[138  76 156  89 131 148] : lel
[152 128 137 165 117 139] : rim
[159 163  89 124  88 107] : Razef
[ 99 143 116  99 157 140] : Daso
[153 153 169 130 124 146] : Tagi
[168 114 179 190 135 149] : mim
[169 160 168 176  89 178] : kuru
[121  89 142  68  83  92] : vak
[159 143 112 153  96 147] : zudu
[174 166 173 131 143 107] : Pigap
[153 153 169 130 124  95] : Duvol
[169 114 144 169 115 126] : Pano
tail: [168 114] | [179 190 135 149]
Table of tags by key:
[136] -> J533
[96] -> J242
[143] -> J781
[153] -> J187
[144] -> J198
[97] -> J924
[135] -> J482
key zudu 4:  | J242

[175 117 145  81 106 123 172 160  79] = kopep
[170 126  86 101  87 157 117 103 112] = razaz
[126 138 157 112 170  87 101 104  86] = tusa
[175 154 145  81 106 123 116 160  79] = zan
[173 156 139 103 143  94 123 176 119] = goken
[171 129 126 114 146  91  87 169  88] = fanek
[ 93 130 177 132 116 128 145  88 108] = Vap
[165 131 154 139  94 132 172 116 121] = madeg
[ 91  88 117 110 113  81 148  89  83] = soko
tail: [170 126  86] | [101  87 157 117 103 112]
order: [ 79 160 116 123 106  81 145 154 175] | zan
order: [112 170 126  86 101  87 157 117 103] | razaz
order: [ 86 104 101  87 170 112 157 138 126] | tusa
asked: [91 87] | fanek
both kopep razaz:  | [117]

[131 118 131 100 132 135 135 130 136 121 132 126 132 125 131 129 131 121
 118 114 153 123 123 132 134 126 133 127 129 136 115 127 132 122 130] : Fip
[128 128 130 116 103 128 118 133 130 119 135 128 132 115 125 127 147 138
 130 112 135 125 116 118 125 136 129 150 140 133 137 124 136 122 113] : Meku
[131 118 131 100 132 135 135 130 136 121 132 126 130 135 131 129 131 121
 118 114 153 123 114 131 124 135 122 112 151 141 131 128 130 117 135] : Beg
[121 112 136 113 150 141 144 132 132 159 127 133 132 127 126 160 109 136
 126 143 135 125 121 134 127 122 135 117  93  98 142 121 133 140 140] : vade
[133 134 126 145 109 123 123 124 124 155 122 122 119 134 131 138 122 143
 133 147 110 140 148 128 129 119 133 151 101 137 122 130 118 133 126] : bebo
[137 130 128 125  95 122 140 130 127 143 136 126 144 124 127 141 134 137
 128 151 143 130 118 133 127 123 120 153 105 113 133 130 118 132 121] : Kobap
[118 132 121 123 130 131 114 114 131 151 128 129 122 132 130 126 131 100
 132 118 117 153 131 131 136 141 112 135 121 130 135 135 135 124 135] : fosep
[137 120 151 144 146 130 108 126 128 132 111 134 115 124 102 141 120 158
 162 119 126 137 144  74 128 127 129 120 136 156 132 130 139 130 135] : rovir
[137 130 128 125  95 122 140 130 127 143 136 126 144 124 127 141 134 137
 128 151 143 130 118 133 127 123 120 153 105 156 133 130 118 132 121] : Mus
[120 136 114 136 125 132 110 130 129 114 123 129 127 135 135 120 130 126
 131 134 105 125 136 142 126 137 123 116 140 137 142 121 126 119 128] : mag
tail: [122 132] | [130 126 131 100 132 118 117 153 131 131 136 141 112 135 121 130 135 135
 135 124 135]
order: [100 112 114 114 117 118 118 121 121 122 123 124 126 128 129 130 130 130
 131 131 131 131 131 132 132 132 135 135 135 135 135 136 141 151 153] | fosep
order: [135 117 130 128 131 141 151 112 122 135 124 131 114 123 153 114 118 121
 131 129 131 135 130 126 132 121 136 130 135 135 132 100 131 118 131] | Beg
asked: [130 135 135 135 124] | fosep

[131 129 126 108 140 148 135 155 134 120 108 138 137 127 111 162 132 119
  78 108 145 128 128 138 104 109 116] = peki
[154 128 128 142 141 109 113 116 122 140 124 134 142 127 104 131 137 130
 115  85 126 119 130 147 113 115 136] = Lod
[126 121 122 129 117 147 139 118 129 120 136 120 134 143 116 145 113 144
 132 134 134 136 109 128 113 137 128] = fopu
[123 144 146 130 131 141 136 155 134 120 108 119 126 119 131 128 147 144
 129 147 108 129 135 122 132 138 117] = dape
[116 128 129 121 128 126 120 120 134 136 132 137 129 117 136 134 143 113
 113 109 144 121 118 145 139 147 134] = Pap
[119 108 130 126 141 109 113 130 122 139 122 132 130 109 104 124 107 142
 156 133 139 122 119 140 136 102 134] = Zer
[141 136 140 130 139 130 132 130 122 139 109 134 142 108 102 126 155 119
 122 107 109 119 133 124 104 122 113] = fiku
order: [116 109 104 138 128 128 145 108  78 119 132 162 111 127 137 138 108 120
 134 155 135 148 140 108 126 129 131] | peki
order: [102 104 107 108 109 109 113 119 119 122 122 122 124 126 130 130 130 132
 133 134 136 139 139 140 141 142 155] | fiku
key -> tag
[108] -> J689
[109] -> J302
[120] -> J767
key peki 19:  | J689
asked: [141 136 140 130 139 130] | fiku
order: [134 147 139 145 118 121 144 109 113 113 143 134 136 117 129 137 132 136
 134 120 120 126 128 121 129 128 116] | Pap
tail: [136 155 134 120 108] | [119 126 119 131 128 147 144 129 147 108 129 135 122 132 138 117]

[128 150 149 144 143 118  93] -> guno
[109 104 125 137 143 123 124] -> temem
[113 134 139 123 124 118 130] -> zavas
[132 143 119 139 140 127 141] -> Las
[132 172 173 127 127  82 125] -> tegin
[182 130  90 140 103 156 140] -> fepin
[130 104 125 137 143 123 124] -> zede
[125 138 140 117 154 145 140] -> Datud
[130 132 134 131 131 126 127] -> tokav
[107 123 136 133 123 151 118] -> rapaz
[ 95  90 106 113  97  89 117] -> baseg
[121 147 146 121 119 123 122] -> Pofa
both temem Las:  | [143]
key -> tag
[130] -> J742
[139] -> J817
[124] -> J797
[140] -> J698
[125] -> J625
key zavas 2:  | J817

[118 127 124 132 139] = pef
[126 101 134 135 130] = Lim
[126 129  86 128 133] = Sos
[126 146  99 101 124] = mutiv
[128 151 143 117  69] = dasi
[132 115 162 130 107] = mip
[136 126 132 113 121] = Piv
[135 145 104 134 141] = kifas
[115 146 116 126 130] = zeru
[151 104 150 130 134] = Lese
[140 114 127 120 128] = Padug
key -> tag
[123] -> J139
[128] -> J702
[107] -> J673
[124] -> J446
[146] -> J329
[121] -> J105
[101] -> J344
key mutiv 4:  | J446
asked: [128 151 143 117  69] | dasi

[135 139 139 169 144 141 144 142 173 150  87 152  87  85 148]  Makev
[139 155 126  87 143 107  90 156 170 140  81 106 170  88 169]  Bubus
[140 155 139 156 143 126  87  81 169  90 106 107 169  88 170]  kubo
tail: [139 169 144 141] | [144 142 173 150  87 152  87  85 148]
asked: [144 142 173 150] | Makev
asked: [139 155 126  87 143 107  90 156 170 140  81 106 170  88 169] | Bubus
asked: [135 139 139 169 144 141 144 142 173 150  87 152  87  85 148] | Makev
order: [ 81  87  88  90 106 107 126 139 140 143 155 156 169 170 170] | Bubus

[144 127 132 124 122 153 165] : bep
[130 127 128 129 128 127 128] : Takep
[129 130 139 129 121 107 140] : vipib
[ 97 119 128 138 126 145 124] : Zos
[139 127 132 124 125 146 165] : sor
[115  94 104 117 126  92 102] : fegil
[124 127 132 123 136 160 139] : tib
[ 94 111 105 136 128 148 135] : bavu
[103 126 112 130 125 145 118] : dutoz
[139 177 135  86 126 127 119] : Sifop
key -> tag
[117] -> J371
[118] -> J531
[127] -> J847
[128] -> J376
[126] -> J177
key fegil 4:  | J177
tail: [129 130 139 129] | [121 107 140]
both Takep Zos:  | [128]
tail: [125 145] | [118]
order: [ 92 102 115  94 104 117 126] | fegil

[134 144 127  98 128 144 117  98 128] -> tosud
[131 127 148  99 144 126 126 115 123] -> talut
[134 144 129  98 128 116 141 125 140] -> kigo
tail: [144 127  98] | [128 144 117  98 128]
order: [141 128 140 125 116 134 129  98 144] | kigo
asked: [ 99 144 126] | talut
order: [ 99 115 123 126 126 127 131 144 148] | talut
tail: [129  98 128] | [116 141 125 140]
tail: [134 144 129  98 128] | [116 141 125 140]
both talut kigo:  | [144]

[125 135 126  77 124 185 120 117 133 143 115  82 113 160 130 161 165 156
 116 120 122  96 156 131 132 100 121  90 165 152 139 136] : zesa
[117 116 130 161 100 165 139 118 139 165  82 115 122 125 120 126 124 160
 136 131 135 156 120 132 156 113  76  90 185 143  96 133] : bizen
[128 114 109 135 151 110 142 115 154 130 147 137 156 118 149 122 133 119
 158 136 125 152 123 116 128 102 120  89 161 149 134 139] : Zene
[119 130 128  78 124 186 117 118 138 142 117  88 112 162 136 157 165 158
 118 114 123 101 153 126 131 100 117  89 165 150 138 139] : kenuv
[128 114 109 135 151 110 142 115 136 130 147 137 156 118 149 156 133 119
 158 136 125  96 157 116 150 174 141 151  98 135 143 149] : nekun
[122 133 129  78 117 181 121 117 136 137 116  83 114 154 144 159 166 155
 125 116 126  89 161 135 130 106 115  90 167 148 134 137] : Gamab
[149 150 135  98 151 110 136 135 114 142 119 147 109  96 157 136 133 130
 141 115 143 125 149 174 116 156 137 156 157 118 151 128] : Lupo
order: [161 165 156 116 120 122  96 156 131 132 100 121  90 165 152 139 136 125
 135 126  77 124 185 120 117 133 143 115  82 113 160 130] | zesa
tail: [125 135] | [126  77 124 185 120 117 133 143 115  82 113 160 130 161 165 156 116 120
 122  96 156 131 132 100 121  90 165 152 139 136]
order: [149 143 135  98 151 141 174 150 116 157  96 125 136 158 119 133 156 149
 118 156 137 147 130 136 115 142 110 151 135 109 114 128] | nekun
tail: [115 143 125] | [149 174 116 156 137 156 157 118 151 128]
tail: [118 138] | [142 117  88 112 162 136 157 165 158 118 114 123 101 153 126 131 100 117
  89 165 150 138 139]

[131 156  91 171 148 104  88 105 170  78 143 168 144 150 184 140 185 169
 180  81 127 132  97 147 118 112 115 132 148  80 175  76 151 173 175 130
 116 128  80 141 129 136 142 147 144  97 184 153 108 145 148  89 176 174
  71] = sipok
[171  76 114 116 131 109  78 145 174 120  81 155 126 156  81 156 134 123
  98 134 100  98 172 126  81 118 145 181 150 156 134 125 116  98 128 116
  97 116 136 162 131 109 137  88 130 134 167 164  91 173 184 139  85  76
 117] = mufef
[105 169 131 170 115 126 140 185 156 121 121 181 107 173  82 137  89  80
 121 183 171 176 107 171 119  88  72 100 156 175 129  85 149 118  75 161
 160 161 140 103 115 136 133 171 122 143 163 165  81  84 155 139 118  92
 162] = Dem
[121  91  79 152  89 162  90  74 158 158 110 132  72 181  92 165  73 154
  82  87 165 110  83 127 140  96 185 175 184 122  79 132 148  90  97  96
 100 142 105  97 117 121 134 176 124  86 166  92  95 162 178 150 147 137
 110] = lema
[177 107  76 164 155 111  81  88 178 138 136 156 150 163  96  81  71 135
  81 145 106 139  76 122 179 181 142 117 169 159 178 154  89 181 128  99
 119 166 166 105 145  93 155 138 115 145 124 162  83 168 123  76 182 173
 179] = mis
[176 178 115 171 167  96 178 151  90 160  89  86 174 169 152  80 181 107
 134 162 174  95 161  84 165 176 146 130 101  87 125 165 124 131  86 163
 126  89 101 134 158 134 172  80 130 157 161 147 145 161 167 111 127  91
  82] = Goruz
key -> tag
[153] -> J653
[89] -> J296
[147] -> J73
[176] -> J636
[164] -> J713
key Goruz 47:  | J73
tail: [115 145 124] | [162  83 168 123  76 182 173 179]
asked: [179 181 142 117 169] | mis

[128 121 112 125 127 112 137  83 129 129 127 126 131 130 151 114 128 127
 128 104 126 125 129 122 107 124 131 128 127]  loz
[127 127 128 138 128 148 135  83 128 125 128 126 131 130 109 123 127 127
 131 126 129 135 128 126 101 119 128 125 129]  ruz
[128 130 120 133 127 148 124 161 127 119 128 128 127 128  98 142 128 129
 130 160 130 132 127 129 139 119 127 128 129]  gete
[128 130 120 135 127 148 127 161 127 119 128 127 128 128  98 142 128 128
 130 149 130 134 127 129 139 119 127 128 129]  munev
[127 123 136 128 127 148 137  83 127 122 128 126 136 129 119 123 129 127
 122 137 128 127 128 122 101 119 129 125 128]  Purel
[127 130 160 125 127 148 124  99 127 129 128 129 136 127 130 123 130 129
 122 160 128 125 128 134 113 134 125 125 128]  sibom
[128 123 112 125 129 103 135  99 130 139 128 127 127 130 161 114 126 127
 133  93 126 127 129 122 113 129 132 129 127]  kibu
[127 128 144 138 128 148 132  99 127 125 129 126 133 129  98 128 128 127
 130 137 130 135 128 129 101 122 127 125 129]  feso
[127 132 160 130 128 148 124 115 127 129 128 129 133 127 119 128 130 128
 122 149 129 127 128 134 113 132 125 125 129]  tuvir
[128 123 112 125 128 103 137  83 130 135 128 126 128 130 151 114 126 127
 131  93 127 127 129 122 113 127 128 129 127]  vut
[127 121 120 125 127 112 137  83 130 135 127 126 131 129 161 114 128 127
 126  93 126 125 129 122 101 129 131 128 127]  sis
[128 132 136 135 129 121 124 161 129 139 129 129 127 127 119 128 126 128
 133 115 129 134 129 134 139 134 127 129 129]  Nal
key -> tag
[130] -> J545
[132] -> J439
[131] -> J579
[126] -> J726
[128] -> J672
[127] -> J167
key gete 26:  | J167
asked: [113 132 125 125 129] | tuvir
asked: [127 121 120 125 127 112 137  83 130 135 127 126 131 129 161 114 128 127
 126  93 126 125 129 122 101 129 131 128 127] | sis
asked: [127 130 160 125 127 148 124  99 127 129 128 129 136 127 130 123 130 129
 122 160 128 125 128 134 113 134 125 125 128] | sibom

[153 114 167 104 113 139 116] : suf
[116 123 104 167 113 138 114] : pevas
[147  92 181 125 123 139 141] : Remam
[147  92 181  92 123 139 168] : gep
order: [113 139 116 153 114 167 104] | suf
both Remam pevas:  | [123]
both suf Remam:  | [139]
key -> tag
[124] -> J424
[167] -> J211
[125] -> J854
[104] -> J688
[103] -> J561
[123] -> J110
[92] -> J209
key Remam 3:  | J854

[140 112  98 124 139 153 144 124 114 111 115 156 136 107 118 116 135 170
 130 145 136 116 101 130 129 117 142 101 131] -> gif
[ 78 119 131 130  95 130 116 143 136 139 114 105  83 148 154 133 127 102
 103 122 143 127 133 104 121 162 130 100 133] -> Rof
[119  96 102 116 128 142 127 117 133 111 115 156 137 122 122 115 136 171
 117 141 142 115 115 116 117 158 137  80 155] -> vufum
tail: [111 115 156 137] | [122 122 115 136 171 117 141 142 115 115 116 117 158 137  80 155]
tags:
[142] -> J488
[137] -> J666
[140] -> J362
[139] -> J858
[130] -> J764
[129] -> J913
key Rof 26:  | J764
asked: [119  96 102 116 128 142 127 117 133 111 115 156 137 122 122 115 136 171
 117 141 142 115 115 116 117 158 137  80 155] | vufum

[136 113 123 173 136 117 158 123  87 117  85]  Vufe
[158 136 173 123  85 117  87 135 123 113 117]  zukez
[136 119 160 143 136 118 151 134 107 128  87]  zuguf
order: [136 117 158 123  87 117  85 136 113 123 173] | Vufe
tail: [136 117] | [158 123  87 117  85]

[129 123 122 146 108 154 123 124 128 129 135 141 148 129 162 143 127 129
 124 127 128 150] = fosum
[127 140 129 114 127 107 149 138 128 124 122  92 158 127 104 176 124 122
 125 129 128 112] = kelo
[128 124 126 129 124 128 122 124 128 140 139 128 183 128 133 172 132 138
 140 127 128 129] = vizu
[129 115 110 139 146 143 107 116 128 120 127 104 132 129 154 105 115 127
 137 128 128 142] = gufa
[127 154 128 118 104 117 182 144 128 126 123 124 131 127 116 109 129 123
 120 128 128 116] = vuka
[127 145 117 119 139 115 165 137 128 119 121  84 172 127 120 162 125 128
 139 127 128 117] = Zemo
[129 113 108 143 138 149 100 117 128 119 127 102 131 129 158 117 108 121
 128 130 128 147] = gapa
[128 144 115 136 112 141 163 137 128 113 122 128 106 129 143 100 119 119
 117 127 128 138] = vum
[128 120 123 132 100 133 111 122 128 141 142 147 148 129 135 128 121 127
 121 130 128 132] = rido
order: [138 128 127 117 119 119 100 143 129 106 128 122 113 128 137 163 141 112
 136 115 144 128] | vum
key -> tag
[126] -> J748
[129] -> J613
[125] -> J111
[124] -> J116
[127] -> J539
[128] -> J10
key kelo 9:  | J116

[130 121 125 121 133 133 125 120 127 130 124 130 128 133 123 133 122 123
 127 130 125 120] : nobi
[141  80 104  79 156 164 110  72 117 141 101 145 129 161  97 165  84  97
 116 146 104  71] : ritaz
[126 123 127 128 127 128 131 127 131 125 126 130 130 131 129 129 126 132
 127 124 126 127] : pavot
[132 110 119 110 138 141 122 107 124 133 119 134 128 140 117 141 112 117
 124 134 120 107] : nez
[121 110 122 128 125 128 137 125 137 117 122 138 137 138 133 132 121 142
 123 133 122 123] : tele
[146 123 124 122 136 137 116 137 112 142 125 144 124 115 137 130 122 132
 119 144 124 136] : dag
both ritaz pavot:  | [129]
asked: [128 127 128 131 127 131 125 126 130] | pavot

[117 155 126 134 120 113 142 110  92 119 132 131 124 124 100 121 118 128
 127 166 109 103 131 108 116 103 148 112 118 115]  buvis
[122 108 127 137 136 102 136 101 119 124 120 118 152 139 129 115 124 128
 148 166 109 102 153  98 131  89 138  79  90 136]  kegan
[111 114 126 136 135 103 138 101 119 134 128 119 152 139 119 115 121 140
 146 116 107 103 154  96 135 148 138  79  90 135]  sugap
[120 103 148 131 124 125 142 116 132 126 100 110 131 119 128 113 127 118
 134 118 117 121 108 115 134 155 112 119  92 128]  Biv
[121 106 140 133 129 113 141 110 131 118 101 115 136 126 126 110 123 128
 131 113 112 110 124 107 128 154 125  99  87 133]  dete
[137 128 119  90  98 166 108 118 124 109 138  89 131  79 136 127 140 101
 120 102 136 122 136 148 102 124 153 115 129 152]  Firav
asked: [137 128 119  90  98 166 108 118 124 109 138  89 131  79 136 127 140 101
 120 102 136 122 136 148 102 124 153 115 129 152] | Firav
order: [120 134 103 128 121 132 100 116 124 127 128 115 155  92 126 142 112 125
 131 118 108 148 131 110 119 113 134 118 119 117] | Biv
tail: [124 109] | [138  89 131  79 136 127 140 101 120 102 136 122 136 148 102 124 153 115
 129 152]
Table of tags by key:
[119] -> J803
[90] -> J607
[89] -> J462
[88] -> J404
key Firav 11:  | J462
order: [138  79  90 136 122 108 127 137 136 102 136 101 119 124 120 118 152 139
 129 115 124 128 148 166 109 102 153  98 131  89] | kegan
asked: [117 155 126 134 120 113 142 110  92 119 132 131 124 124 100 121 118 128
 127 166 109 103 131 108 116 103 148 112 118 115] | buvis
tail: [166 109 102] | [153  98 131  89 138  79  90 136]

[115 150 118 142 146 134] = kubab
[113 150 150 154 128 117] = duvi
[133 169  79 179 112 172] = kivu
[159 175  86 151 166 166] = Nito
[110 134 137  93 111 146] = Som
[103 148 134 153 144 113] = fufu
[165 163 108 173 145 180] = Rodu
[110 110 134 137 146  93] = tarus
[147 165 114 162 155 121] = kif
[146 169 113 185 164 169] = Tupo
both duvi fufu:  | [113]
order: [ 93 110 110 134 137 146] | tarus
Table of tags by key:
[166] -> J290
[114] -> J818
[86] -> J643
key Nito 2:  | J643

[105 133 134 140] = goso
[176 171 113 123] = rimov
[ 68 107  94 106] = dep
[105 164  98  79] = ladap
[143 151 133 125] = zirel
[105 164 134  95] = dekem
[122  95 151 176] = nota
[139 133 133 126] = Geg
Table of tags by key:
[112] -> J278
[113] -> J508
[94] -> J761
[68] -> J128
[95] -> J369
[93] -> J691
key dep 2:  | J761
tail: [133 133] | [126]
asked: [122  95 151 176] | nota
asked: [ 68 107  94 106] | dep

